In the data rows, zero lies at 4.5, halfway between 4 and 5.
Here are some points, one per row:
[3 6 4 4 5 5 5 5 3 3 4 5 3 6 4 6 3 3 6 4 7 3 4 2 5 7 7 6 3 5 8 6 5 4 4 4 4 5 4 8 4 5 4 5 5 4 5 3 5 3]
[5 3 2 4 4 4 3 4 6 3 2 6 5 5 4 6 4 4 5 3 5 5 3 4 5 6 2 5 5 7 5 6 6 4 4 4 3 5 5 6 5 5 4 5 2 2 7 3 4 5]
[6 8 5 4 5 3 2 5 4 6 2 2 4 8 6 6 4 3 6 2 6 6 5 4 7 5 3 6 4 3 6 5 5 7 4 4 8 6 6 5 2 4 4 5 5 5 4 4 3 0]
[3 6 2 4 6 2 2 7 6 5 7 4 3 7 5 6 5 2 6 5 5 6 6 4 6 5 3 5 3 5 7 4 5 8 2 4 7 5 6 4 2 3 8 4 4 6 2 4 4 3]
[6 5 5 3 2 2 2 5 5 4 2 8 5 3 5 4 6 3 6 7 4 2 4 3 7 5 7 4 6 7 5 6 4 7 4 3 7 6 4 4 3 6 3 4 3 4 7 4 6 2]
[5 4 4 5 6 8 6 3 4 6 0 7 4 7 4 5 7 5 6 3 6 4 1 2 6 6 9 4 5 6 0 5 3 6 6 4 6 3 4 5 6 8 1 6 4 4 5 3 2 4]
[7 8 6 3 0 3 3 6 6 7 1 2 3 4 3 8 5 2 7 4 5 3 6 0 9 2 6 4 4 4 8 5 4 5 2 4 5 3 3 4 5 5 2 5 3 4 1 4 3 2]
[3 6 5 4 5 6 4 4 6 5 4 4 4 7 4 6 4 3 5 5 7 4 5 3 7 5 2 5 3 6 5 7 6 5 4 5 5 6 4 5 3 4 6 5 5 5 6 4 4 3]
[5 8 3 5 4 5 5 5 6 4 2 3 5 7 4 7 4 1 6 3 5 8 4 2 7 5 4 5 2 7 6 6 4 5 1 3 5 5 6 2 4 4 6 3 9 3 1 2 7 4]
[4 4 8 1 2 5 3 3 5 6 9 8 3 6 3 5 3 3 4 6 5 4 6 4 7 6 4 5 3 3 6 5 4 6 6 4 5 5 3 5 2 5 4 5 3 5 4 3 2 6]
[4 5 5 5 1 2 3 3 4 3 6 6 4 6 4 9 5 4 6 5 6 2 6 3 7 5 5 5 2 8 6 5 6 6 6 6 6 2 3 2 3 4 4 4 2 5 6 3 3 5]
[4 4 3 4 6 4 3 3 3 5 9 7 3 7 4 7 4 3 5 4 5 5 6 2 7 5 5 3 6 4 7 4 5 8 6 5 6 7 5 7 1 5 6 5 6 5 5 4 6 3]
[4 2 3 2 3 5 0 2 4 5 7 6 3 7 4 2 5 6 5 4 7 5 4 4 5 5 6 4 8 6 8 4 5 6 5 4 8 5 4 6 0 6 3 3 4 6 4 3 4 8]
[4 6 1 2 4 0 1 5 4 8 4 4 2 8 3 7 3 4 7 4 4 5 5 4 6 5 1 4 6 2 8 4 4 7 3 4 7 7 5 5 0 5 7 5 6 8 4 5 3 2]
[5 4 9 5 4 2 4 5 5 3 9 7 2 6 3 9 4 2 5 5 5 4 5 2 7 4 6 3 4 5 8 6 5 4 5 4 3 5 1 4 5 2 5 4 5 3 2 2 5 5]
[4 5 2 3 5 2 6 5 2 4 7 3 3 8 6 4 3 3 7 5 7 0 3 3 6 5 6 6 1 2 5 4 8 7 5 5 5 6 5 3 4 5 6 4 4 3 6 3 6 1]
[7 5 5 4 5 3 2 4 5 4 3 7 4 6 4 5 4 4 5 5 9 1 6 5 6 8 5 7 5 6 6 6 5 8 3 3 5 7 4 4 5 5 0 4 3 4 7 4 4 3]
[7 5 7 4 5 7 7 3 4 4 2 7 2 6 2 5 3 4 5 5 6 1 2 3 6 7 9 7 4 9 5 5 5 5 6 4 4 4 2 1 8 3 2 7 2 5 4 2 3 7]
[2 3 0 5 4 3 4 5 3 5 4 3 3 8 5 8 5 5 6 5 5 4 3 5 7 5 6 2 4 5 5 4 6 8 7 5 4 4 5 6 0 7 7 4 3 6 6 4 4 1]
[3 4 1 5 2 1 3 3 2 7 7 2 3 9 4 6 3 4 6 5 5 0 6 4 7 3 4 6 4 0 8 5 6 8 5 4 7 5 4 8 3 7 4 6 3 6 4 5 6 2]
[5 7 4 3 4 5 4 7 5 6 7 4 3 5 5 8 3 3 5 5 7 2 6 3 6 4 4 5 4 5 7 4 3 6 2 5 4 5 5 6 5 3 4 5 5 2 5 3 5 2]
[5 5 7 4 4 6 3 5 5 7 5 3 2 7 3 7 4 5 6 2 4 6 5 4 8 6 2 4 5 4 6 4 5 5 6 4 7 3 4 3 3 5 5 5 6 4 2 3 4 7]
[5 4 2 4 3 4 4 4 5 3 4 6 4 7 1 4 4 6 6 6 6 4 5 2 7 7 9 5 4 5 5 5 3 6 5 4 6 7 3 7 3 9 4 5 5 3 6 4 5 4]
[9 5 3 5 6 4 4 3 4 7 1 6 1 9 3 5 4 3 6 4 4 5 5 4 6 7 6 3 4 5 4 6 5 6 5 4 7 7 3 5 5 4 2 6 8 3 5 4 5 1]
[7 7 4 3 4 3 4 6 3 6 7 6 3 7 2 6 3 3 6 2 4 4 5 2 7 7 6 9 7 0 3 5 5 7 4 4 7 5 4 9 0 5 4 4 5 5 5 5 1 1]
[2 4 6 5 2 5 6 4 4 6 3 2 3 9 2 5 3 5 8 5 5 3 3 4 7 5 3 7 4 3 6 3 6 3 7 4 4 4 4 4 5 5 4 6 3 4 3 3 6 3]
[7 5 7 4 4 1 4 5 4 6 5 6 2 7 4 7 6 2 6 3 4 6 3 5 9 5 4 4 7 6 5 5 6 5 4 5 5 5 8 5 3 4 7 4 7 4 3 2 4 2]
[2 6 0 3 3 1 1 4 5 5 2 7 3 6 5 4 3 5 6 6 5 0 4 3 5 5 5 6 3 5 7 4 4 8 2 5 6 7 6 3 4 6 1 5 4 7 4 5 6 5]
[3 5 4 4 4 4 6 3 4 7 2 3 3 9 3 4 2 4 7 3 6 3 3 1 8 4 6 8 4 4 5 5 4 5 5 6 7 1 4 0 7 5 3 6 3 5 3 5 3 3]
[6 6 8 3 4 5 5 5 5 6 0 4 2 6 5 8 3 2 5 2 5 3 7 2 7 7 3 7 3 4 8 6 5 5 3 6 3 1 6 0 6 2 4 5 4 6 2 2 3 4]
[4 4 2 6 5 4 1 4 5 4 5 5 3 7 3 8 6 4 5 4 5 6 4 2 8 5 5 4 5 7 5 5 4 4 5 4 6 3 4 6 2 5 5 5 6 5 3 3 3 2]
[2 6 2 4 2 4 5 3 3 4 3 4 3 9 4 7 3 3 5 6 7 0 4 4 7 6 3 8 2 0 8 4 6 7 3 5 4 7 4 7 2 5 2 6 3 4 6 4 5 0]
[4 6 4 4 4 2 4 3 4 1 6 6 3 6 5 6 3 2 6 7 6 0 6 3 5 7 5 5 3 3 8 4 6 7 4 3 5 8 3 7 4 7 4 5 3 4 8 1 5 3]
[3 3 2 4 5 3 4 2 2 6 0 4 3 8 3 3 5 6 6 4 6 6 2 3 6 7 4 6 8 9 2 4 5 7 5 4 9 3 4 5 3 8 4 5 5 6 5 6 2 6]
[4 3 4 3 3 1 1 3 3 4 9 4 1 7 5 5 4 4 6 5 5 0 6 6 8 6 4 4 7 5 8 5 7 7 4 3 7 8 5 8 1 5 4 5 3 6 6 3 7 2]
[9 7 3 6 5 6 4 6 4 5 4 4 2 9 4 7 4 2 7 5 4 4 4 2 7 6 7 5 3 3 6 6 7 5 4 3 4 6 3 7 3 4 4 6 7 2 4 3 5 1]
[1 5 4 6 4 2 5 7 3 5 7 4 1 6 5 5 4 5 7 5 4 5 3 3 6 5 5 7 5 3 9 5 6 6 4 5 5 3 5 4 3 3 9 3 5 3 4 3 2 5]
[6 6 3 5 4 4 2 4 6 4 1 4 4 9 3 6 2 3 7 4 4 4 4 4 7 5 3 3 4 4 7 6 6 9 4 5 5 7 4 4 6 4 4 6 4 3 5 3 6 0]
[4 3 6 4 3 5 2 3 5 3 7 5 4 7 6 3 4 4 8 5 5 3 6 5 6 7 6 6 6 2 5 4 6 6 5 4 8 6 6 8 2 4 3 4 5 4 7 5 8 1]
[8 6 3 5 5 5 5 2 4 5 3 8 2 9 4 6 3 5 5 3 5 2 5 3 6 6 4 4 8 4 7 5 3 6 5 4 8 6 3 6 4 7 0 5 4 6 5 3 1 4]
[3 8 4 4 4 1 2 6 5 5 6 5 3 8 5 3 3 4 5 4 5 6 6 3 5 5 4 4 6 5 6 5 5 7 4 6 5 5 7 5 1 5 6 5 4 6 5 4 4 4]
[6 2 7 3 3 5 5 5 4 5 8 5 2 4 4 6 4 5 7 6 8 1 6 5 8 7 3 7 6 9 7 6 7 7 6 5 4 2 5 2 2 5 1 4 0 4 6 4 3 6]
[5 6 5 4 6 3 4 5 5 6 4 6 2 7 4 5 3 5 7 4 4 5 4 2 4 5 5 4 5 8 7 5 2 7 3 3 6 6 3 3 4 3 4 6 8 3 3 3 3 4]
[3 3 1 2 7 4 3 4 5 4 2 7 3 8 5 2 7 6 6 2 5 7 4 6 5 7 2 5 5 7 2 5 6 7 5 6 8 2 5 4 3 4 5 4 4 9 4 3 2 4]
[8 6 7 7 3 1 1 6 5 5 7 7 4 7 4 7 4 3 5 4 3 6 8 3 6 5 5 1 6 5 8 5 3 6 4 6 6 8 5 4 3 3 5 4 5 2 3 1 4 2]
[5 4 6 7 3 4 3 2 6 8 7 4 3 8 2 0 2 7 6 3 5 4 6 5 8 5 5 3 4 6 7 3 5 6 6 3 7 6 4 3 4 5 2 7 5 4 2 4 5 4]
[4 4 1 5 5 7 4 3 4 4 5 4 2 6 3 1 4 4 7 5 4 4 4 2 7 5 6 7 6 4 6 3 2 4 5 4 6 5 3 9 3 8 4 5 6 3 4 5 2 2]
[7 3 5 7 6 5 2 0 4 6 5 5 3 9 2 3 2 6 5 4 5 4 6 3 5 6 6 1 6 3 7 5 4 8 4 4 9 7 2 9 3 6 1 6 6 5 7 4 4 2]
[2 3 5 4 4 4 4 5 5 2 3 7 5 5 5 6 5 5 6 5 9 3 3 2 7 7 4 6 4 4 4 6 4 7 5 3 6 3 5 6 4 6 3 3 2 6 7 3 5 5]
[4 4 6 5 3 3 6 4 5 3 2 6 3 8 4 5 3 3 6 7 5 0 4 4 7 6 7 7 0 5 9 5 4 5 4 5 5 5 3 4 5 4 2 6 3 4 4 4 3 6]
[4 6 4 5 6 5 4 4 5 4 1 3 5 9 2 4 3 5 5 6 6 2 5 3 6 6 8 7 3 5 5 5 6 4 5 4 6 6 4 5 6 5 2 5 5 2 6 4 6 2]
[6 4 5 4 6 6 8 4 5 5 3 6 3 9 3 6 3 4 5 5 4 3 4 2 7 6 6 7 1 5 7 5 4 6 5 3 3 4 3 1 7 3 1 8 4 4 6 3 4 4]
[2 7 7 3 3 3 5 5 4 2 9 4 3 6 4 6 3 3 5 5 8 2 5 5 6 6 5 8 2 2 8 5 5 6 5 5 3 5 5 2 5 4 3 5 2 5 5 4 4 5]
[3 6 3 3 4 4 3 5 5 3 3 3 3 7 5 8 6 2 5 4 7 6 5 3 8 7 4 7 2 3 7 5 4 4 3 5 5 3 5 7 4 4 5 3 6 4 3 4 6 3]
[5 0 8 6 4 5 4 6 5 2 7 7 1 6 2 4 5 7 6 4 4 9 4 3 7 5 9 2 4 9 5 5 4 3 7 5 4 6 1 8 2 3 7 4 7 2 3 2 6 5]
[5 4 7 2 6 6 2 4 6 3 5 7 4 6 2 5 4 2 4 3 7 5 6 4 6 7 6 6 4 6 4 6 5 5 2 4 6 6 5 6 4 3 5 3 7 6 6 3 4 4]
There is one direction along which these points spread out most. Take the direction at right angles to it along which they spread out most. Go by this last direction. Where along it does each point below lie, from 0 to 99? The average is 50, and the first point in the table lies past the average. One standard deviation of the points above along it is 16.
[0 3 1 5 4 4 1 4 5 4 2 5 3 7 6 3 8 3 5 3 5 3 3 6 6 6 6 8 6 6 6 6 6 4 7 6 5 1 7 6 4 7 4 2 3 5 8 4 5 3] >> 37
[5 0 7 5 4 0 0 1 5 9 8 6 3 8 1 1 4 8 7 4 4 5 7 6 7 3 1 0 6 5 9 3 5 9 8 5 8 6 6 4 3 5 4 5 2 7 2 3 6 6] >> 34
[7 6 3 4 5 2 2 4 5 5 2 8 2 9 5 9 5 5 7 6 4 6 7 3 6 5 2 3 5 5 8 7 2 7 1 4 7 9 2 5 2 6 5 7 7 6 4 2 2 7] >> 45
[7 7 3 3 6 4 2 5 4 9 2 6 2 8 5 4 3 3 6 3 6 5 4 5 5 5 2 8 4 7 6 6 6 6 1 4 7 6 5 4 2 5 4 5 5 5 4 3 3 1] >> 48
[5 5 3 5 5 5 2 4 5 5 7 6 1 7 3 4 3 4 6 4 3 4 6 2 5 6 6 5 6 4 7 6 2 6 3 2 6 8 4 6 2 5 5 7 7 3 1 3 1 3] >> 42
[7 7 5 4 3 5 2 5 5 5 0 3 3 6 4 7 5 2 6 4 7 4 5 3 6 6 2 7 8 6 3 7 5 6 4 5 6 4 6 4 6 5 5 4 5 6 8 4 5 4] >> 49
[4 2 7 2 5 7 5 3 6 6 6 5 2 7 2 5 5 5 5 4 3 7 4 3 7 5 6 6 4 6 6 5 4 4 6 3 7 2 5 3 5 6 4 5 4 6 2 5 1 5] >> 37
[5 4 3 4 5 5 2 4 4 5 4 6 4 7 3 5 5 6 6 3 5 6 5 5 6 5 3 5 4 4 5 4 7 8 4 6 6 5 7 5 3 4 6 2 4 6 5 4 6 3] >> 44
[4 4 9 5 4 4 6 3 4 4 3 2 5 9 4 6 4 6 6 4 6 3 4 4 6 4 5 4 3 6 7 5 3 6 6 4 6 4 3 4 3 6 2 6 2 3 3 5 3 6] >> 48
[5 8 4 2 7 5 2 7 7 4 5 5 3 6 5 7 4 1 4 4 5 6 7 3 6 6 6 7 4 5 7 7 6 6 1 4 6 4 5 3 2 3 5 3 7 6 4 3 3 5] >> 64
[5 5 5 5 5 4 4 2 4 2 5 6 4 6 5 3 5 3 6 6 7 0 3 3 5 7 5 4 3 7 9 6 4 6 4 5 4 7 6 6 4 4 1 7 3 3 6 3 6 7] >> 50
[4 5 7 7 5 6 6 4 4 6 6 2 3 7 2 6 4 4 4 2 6 2 4 3 8 4 7 5 4 5 9 4 6 5 6 3 5 3 4 3 4 5 3 6 4 5 4 3 4 4] >> 57
[4 7 4 4 3 3 3 7 5 4 4 5 5 7 6 3 5 2 7 4 3 3 4 3 6 8 2 5 4 4 5 4 7 8 4 3 7 5 6 4 3 7 6 5 5 3 4 2 7 1] >> 57
[3 4 4 3 4 4 2 5 4 2 5 6 3 5 4 7 7 3 5 5 6 5 5 3 7 6 9 5 3 8 5 6 5 4 6 3 4 5 4 7 2 4 6 2 6 2 8 4 3 2] >> 44
